Turns in one plane each, and the order they were made in; the first pair answered
turn D:
[ -3   7  13  -8  -8   8  19  -7  -8 -17   7]  ->  [ -6  10   4  -6 -16   9  20  13  -3  -9   0]
[  6   3   3  -7 -10  -4  11   1  -9  -7 -15]  ->  [  7   4  -1  -7  -8  -8   8   6  -6  -6 -19]
[ 15  -3  21  12  -7 -17  -7  17 -10  -5 -19]  ->  [ 18  -3  22  11  -2 -20 -10  12 -10  -6 -19]
[ -4  -4   1   6  12   2  -8 -11   4   6  17]  ->  [-10  -3   4   8   2   8   0 -10  -2   5  18]
turn Z:
[ -6  11  -2   0  -2 -17 -29   8  19  10   1]  ->  [  9  -1  21  -7  -6 -12  -3 -24 -10 -15  -5]
[ 13 -15  -5   3  26   6  12 -11 -11  -6   8]  ->  [  9 -13 -21   7  17   7  14  16  -2   5  -1]
[  1 -10   7   4  18   7   5 -17  -7  -6  12]  ->  [  2 -10  -9   8   4  11  19  13  -6   1  -6]
[  5   6   3  -7   9 -17 -27 -11   9   0  -4]  ->  [ 17  -5   7 -10  -5  -9   3  -8 -11 -14 -22]
turn G:
[-1  1 -8  2  5 -2  8  4  3 -2  2]  ->  [-3  1 -5  4  4  0  8  1  2 -3  6]
[-18  -2  10   3 -14  11   8 -13 -10   1  13]  ->  [-17   5  -1  -1 -25   0  -3  13   0   9  -7]
[-5 -1  9  2 -6  5  7 -7 -4  0 10]  ->  [ -7   5   4   0 -14   1   0   7   4   6   3]
turn T:
[  3 -14   6   2  21  -9  10  10  -3   3   1]  ->  [ -7  -3  13  -2  11 -19 -10   8   4   7   2]
[ -2 -10 -13   4  16   6  13  -1   1   6  -1]  ->  [-10   2  -8  -3  11  -7 -13   0  12  12  -3]
[ 9 -4  6  3  0  8  4 -4 -1  2 11]  ->  [15 -3  0  1  7  1 -5  1  5  4  5]
[-6  0  3  6 -2  7  3 -2  3  6 16]  ->  [ 6 -5 -7  6  9  6  6  5  6  6  9]
Then:
Each pair is 2 to 4 turns apart.
[  7   0  -5  -7  13 -10 -13   2  13   5 -14]  ->  [-20   8   8  -1 -15   0  -7   5   8  12  -2]
T, Z, Z
[-18  11 -13  16  -5  -5  -3  19  15  14  -6]  ->  [ -4  -2   3  11 -16   3  29   3 -12  -8 -17]
Z, Z
[ -5  13   6 -10 -21  -3  -9   1  -3  -1  -1]  ->  [ 10   0 -19  -3   4   4   7  17   0   2  -2]
T, T, G, Z
[  2  -9  10  -2  17   6   3 -19  -3   1  17]  ->  [ -2  -2  12  -5  13  -3 -14 -19   5   4  16]
T, T
[  2  13  -3  -9  -7 -17 -23  13  10   7 -13]  ->  [-15   5  18   2 -20   8  12 -10 -14  -1  11]
Z, Z, Z, T
[-18   6   0  -2 -16   1 -11   3   8  11   5]  ->  [-16   3   8  -5 -25   4   2  -2  -2   2   0]
Z, D
[ -6   6  -3  -6 -14 -11   2  22  13  13 -15]  ->  [-17  10   8  -6 -19 -13  -7   8  14  13  -4]
T, T, D, T
[  2  -5  13   1   1  10  12  -7   1  -8 -11]  ->  [-12   3   5   5  -5   9   1  11  13   4  -7]
Z, T
[  5   8   5 -10 -15 -16 -20  12  -2   2 -30]  ->  [-22   0  14  10 -20  21  16   0 -16   7  10]
T, Z, D, T
[-12   1  -2  -4   1  -4 -18   2   3  -6   8]  ->  [  4 -10  -1  -7   0  -1   4   0 -11 -18  -6]
Z, T, D
[  6  -9 -17  -1   8   9  10   5   0   0 -10]  ->  [  5  -6   5  -8   2   1   3 -19  -7 -11  -7]
T, Z, T
[ -8   4  -3   0 -14   3  10  28  -3   4  -3]  ->  [ -1  -1  16  -5  12  -1   0 -18 -10  -9  18]
D, Z, T
[  0 -12 -15  13  17  20  22  10   3   8  14]  ->  [ -4  -7 -11  10  -7  20  30  18  -3   6   4]
Z, G, Z, Z
[-19   0   5   0   3  11   4  -8   2   5  26]  ->  [-20   1  -6   3  -5  14  10  12   5  11  18]
Z, Z
[-15   4  13  11 -17  13  16   9   0   5  11]  ->  [-14   3  21   8 -13  13  14  -6  -3   1  16]
Z, Z
[-24   1  -5  12  -1   2  10  -4   1   7  15]  ->  [-16   5 -14   7   6 -10  -9   3  14  11   5]
T, T
[ 13 -10   6  -4   9  -4   5 -13  -9 -13  -8]  ->  [  4   3  -4  -6   4 -13 -19   4   9   2 -11]
T, Z, Z
[-4 -1 -9  0 -3 -3 -3 13  7  4 -7]  ->  [ 7 -9 -8  0 13  0  4 -2  1 -3 -2]
Z, G, T, T
[  6  -6  11   1   5   4  12 -21 -13  -7   9]  ->  [ -7   5 -14   8  -1   2   0  21   9  16   4]
D, Z, T, T
[  0   5   6  -2  -4  -8 -18  -6   7   1  -5]  ->  [-11   2   0   7 -13   5  -1   9   4   8   2]
T, Z, D, T
[ -2   3  17  -9 -22  -5  -3  -5  -8  -4  -7]  ->  [-18   4   4   4 -17   7   0   9   2  10  11]
T, Z, T
[  1   4  21  -4   6   4  -2 -21  -2  -8   7]  ->  [ -9  12   2   1   5   1 -17   7  17  11   7]
Z, Z
[  4  -1   8   5   4   9  -3 -26 -15 -16  13]  ->  [-15   8 -10  14 -19  15   0  16  -3   5   8]
D, Z
[-10   6   7   7 -15  -5  -5 -11  10  -7   8]  ->  [ 11   0 -11   5   5 -12  -6   1  18  -8  -6]
T, T
[ 11  -5 -13   1  22  -7  -8   7  18   4   2]  ->  [  1 -10   3   5  19   7   9 -16   3  -5  21]
G, D
[ 21  -1   4 -12   4 -14  -3  -5  -6  -9 -21]  ->  [  9  -9   1   1  -5   9  29   2 -16  -7  -9]
Z, T, T
[ -4  -2  11  -2 -13   6  10  -7 -11  -2   2]  ->  [  7   1   6 -10 -12  -6  -1  -1  -6  -4 -14]
T, T, D, Z
[  9   9   5  -9   7 -10 -21 -18   3 -21  -3]  ->  [-10   8  13  -1  -5   7  -5 -24  -5 -18  16]
Z, Z, D, T
[ -8   6   2   3   2   1 -13 -14   6   4  20]  ->  [ -1  10  -5   0  -1  -8 -22  -2  13   6   6]
G, Z, Z, Z
[-16  -1   9   4 -13  13   7 -12  -7   4  13]  ->  [  4   2  10 -11  -9 -11 -14 -17  -3  -4  -9]
G, Z, G, Z
[ -7 -10  -4   8  -3  12  27   5   0   4   8]  ->  [-20   8   6   1 -14  -4  -7   5  14  11   7]
T, T
[  8   1  -6  -7  17  -9 -14   5  14  -1  -3]  ->  [ 13  -3  -9  -7   5  -6   3  15   6  -4 -15]
Z, Z
[  6  -2  11  -3 -11   2   2  -3  -9  -7 -10]  ->  [ -9  -1   8   6 -12  12   5   1  -6   2   3]
D, Z, T
[  0 -11   7 -14 -10 -15 -17   3   9  -5 -10]  ->  [  7 -19  -3  -7  18  -7 -13  -3  12  -3   4]
T, T, Z, D
[ 14   3  -6  -6  21  -1 -22   2  19   3   1]  ->  [ 11  -4   9  -6  21   9  -5 -22   4  -8  14]
D, T, T
[ 24  -6  -9  -6   8 -12  11   5  -6  -4 -20]  ->  [ -1   1  15  -3 -20   2  21 -11 -19  -5  -1]
T, T
[-15  14   5  -1  -5  -5 -33  -2  17  10   2]  ->  [ -1   1  10  -3 -30   6  13   4 -11  -9 -24]
D, Z, D
[  5   1  -1  -8   2  -8 -18   3   6   7 -12]  ->  [-13   3   0   0  -3   3 -14   8  10  16   3]
T, G, T, Z
[ 14  -8  -3   1  29   3   3 -12  -1  -3   6]  ->  [ 15  -1  -6  -5  26  -9 -13  -4   8   2  -2]
D, T
[ 0  4  9  7  6  3 21 -8 -3 -2  8]  ->  [ -1  15  12  -2   4 -14  -7  -8   8   1   1]
T, Z, T
[-11   4  17   3  -9  -1  -5 -18 -15  -9  -6]  ->  [ -5   7  -8   4  -6  -7 -12  17   0   5 -23]
Z, D
[ -1 -10   7   5   2  14  13  -9 -11  -8   4]  ->  [-12   7   4   0  -1  -3 -23   0  10   6   3]
Z, T, Z, G
[ -1  -6  10   0 -15   2  12  -3 -13  -3  -2]  ->  [ -7   0  13   0  -2  -2  -8 -14  -3   3  13]
Z, Z
[-24  -2  11   3 -32  16  19   2 -17  -6   7]  ->  [-13  11  10  -9  -2 -15 -41 -15   9  -1   9]
G, T, T, Z
[  5  -8 -18  -1  11  -1  19  23  -5  -3 -14]  ->  [-25   4   9   1 -19   6  17   6 -13  -2   4]
T, T
[-17  24  -6  -5  -6   3  -6   6   2  15  10]  ->  [  3   7  -6  -4   3  14  28  -5 -19  -1   4]
T, D, Z, Z
[-13  -1  -1  11   7  12   7  -4   2   9  21]  ->  [-15   0  -1  10  -6  14  15   5  -1   8  13]
D, Z, D
[ -8   0 -11  11  26  14   3  -8   4  11  24]  ->  [  9  -9   1   4  16  13  23 -21 -17 -10   7]
T, Z
[  0  -9   9  -2  12   1  12 -13  -6  -4   4]  ->  [ 2 -5 -1 -2 22 -5 -5 -7  6  3  4]
Z, D, Z
[-21   6  -8   7  -3   1   5   7   5  18  12]  ->  [ -6  -1 -18   6  14  -1   8  11   7  15   6]
T, D
[-12  17   8  -1 -25 -12 -23   1  13   5  -4]  ->  [ -2  11   0  -2 -32  -9  -6  15   5   2 -20]
D, Z, Z
[  6   2  -6  -2 -11  -7   2  19   3   1 -15]  ->  [  6  -1 -15   4   8  -4  -4  18  11   8  -2]
G, Z
[ -7  -3   0   2 -22  14  23  14 -10   1  -3]  ->  [ 15 -13 -17   2  11  10  21  16  -3   0  -9]
T, D, G, Z
[  1  -5  -1   4  -3  11  19  -2 -14  -6  -1]  ->  [  5  -3  -5   3  20   4  -1 -12  -1  -3   8]
Z, Z, T
[ 15   2 -16  -8  30 -14 -29   1  17  11  -1]  ->  [ 23 -17  -7  -4  -1  10  34   5 -20  -8 -17]
G, Z, D, D
